One turn moves each row of this set onto another row. After a few examples, where does it send each row asked below?
gog: +0.14 +2.51 +0.64 -0.83 +1.27 -1.82 -0.12 +2.03 +1.96 +1.86 +2.64 +1.88 -2.35 -1.57 +2.34 -3.54 +1.39 -0.44
lodof: +1.19 +3.67 -0.50 -0.12 +0.93 +1.18 -0.37 +0.89 +0.48 -1.85 -2.96 +3.26 -0.23 +3.70 +1.54 -2.89 +0.79 -0.61
Fidus: +2.93 -0.63 +0.50 -0.04 +3.02 -0.39 -2.84 +0.86 +0.52 +2.74 -0.69 +4.58 -2.06 +2.33 +1.00 -0.44 +3.62 -1.57
duz: -0.21 -1.43 -1.80 -1.16 +2.63 -0.87 -2.45 +0.30 +1.57 -1.47 -3.59 +1.67 -1.01 -2.25 -1.08 -0.14 +4.05 +0.26
lopu: -3.19 +2.56 -2.43 +0.76 +2.69 +0.70 -1.00 +5.15 +2.88 +2.84 -1.60 +0.46 -2.48 -1.12 +0.14 -2.69 +3.88 +0.44
Lep: +1.39 +3.55 -0.64 +0.94 +2.65 +2.79 -3.84 +2.18 -1.27 +0.58 +3.09 +3.88 -1.33 -1.11 -1.67 -0.53 +2.06 +1.21
Dopu: +1.75 +0.79 -0.01 -0.48 +2.08 +3.31 -2.67 +2.68 +0.96 +4.57 -0.91 +5.33 -1.24 -0.73 -0.88 -1.42 +1.91 -2.57
Fisa: +0.38 +4.41 +0.36 +0.56 +1.55 +0.56 -1.24 +1.62 +2.93 -1.98 -0.51 +4.69 -0.54 -3.45 -4.04 +0.02 +2.18 +0.54
dip: -2.04 +1.70 -1.00 -1.68 +2.51 +1.36 -0.42 +5.41 -0.34 +2.16 -3.79 +0.91 -2.90 -1.14 +0.39 -1.87 +0.48 -0.64
rivem: -1.79 +1.69 +1.87 -0.08 +1.80 -1.48 -1.24 +2.42 +2.19 +0.96 -1.08 +4.24 -4.75 -3.09 +0.02 -3.32 -1.06 -0.07
lepo: -0.14 +1.60 -0.34 +1.73 +1.68 +2.01 -2.73 -1.01 -0.10 +2.42 -1.90 +6.84 -2.24 +3.24 +0.87 -0.13 +2.28 -0.23
zudas: -1.27 +4.39 +2.38 +1.98 +1.07 -2.13 -0.45 +0.73 +1.17 -1.76 +0.28 +2.68 -1.18 +0.27 -4.06 -0.29 +1.91 +0.32
lov: +0.75 +3.61 +0.41 +0.13 +0.94 +0.25 -0.69 +1.71 -0.23 -1.14 -3.12 +1.17 +1.16 +3.05 +1.36 -2.91 +1.36 +0.35
Modo: -3.05 +5.67 -1.20 -1.36 +1.16 +2.42 -0.80 +3.45 +1.87 +2.51 -2.45 +3.09 -2.62 -0.21 -1.68 -0.87 +3.29 +2.44
vogas: -0.53 -0.61 -1.86 -1.18 +3.10 -0.13 -3.39 +0.36 +1.25 -0.49 -4.46 +1.02 -1.26 -2.96 +0.16 -0.61 +2.00 +0.90
noze: -3.34 +1.79 -3.00 +2.82 +3.71 -0.34 -0.22 +1.35 +2.27 +0.39 -0.25 +5.32 +1.71 +0.23 -0.31 -1.36 +1.80 -1.66
bim: -0.67 +2.01 +2.72 +0.90 +1.56 -0.82 -2.18 +2.25 +0.32 -0.46 -2.89 +5.65 -3.34 +0.47 -4.19 +0.80 +0.18 +0.12
Miz: +0.13 +3.49 -1.48 +1.22 +2.92 -1.13 -4.17 +2.38 +0.53 -1.61 +1.98 +2.05 -3.65 +0.38 -0.11 -0.64 +4.45 +2.70
zufid: +0.02 +1.45 -2.24 +3.87 +0.75 -2.91 -1.56 +1.26 +0.52 +1.54 -0.25 +2.08 -4.76 +0.65 -0.29 -0.11 +1.74 -2.78
pid: +0.12 +4.21 -3.18 +0.62 -0.43 -0.01 -0.98 +1.91 +0.83 +1.96 -2.77 +3.52 -5.54 +1.47 +0.45 +1.67 +2.99 -1.00
sira: -3.05 +2.12 -3.01 +2.66 +2.60 +0.10 +0.21 +1.89 +0.63 -0.56 -0.07 +5.82 +1.72 -1.66 -0.84 -0.37 +2.05 -0.99

Miz goes to -> zufid
zudas goes to -> Fidus
Where do these go?
Lep goes to -> pid
sira goes to -> lodof
dip goes to -> Fisa
Modo goes to -> bim
noze goes to -> lov

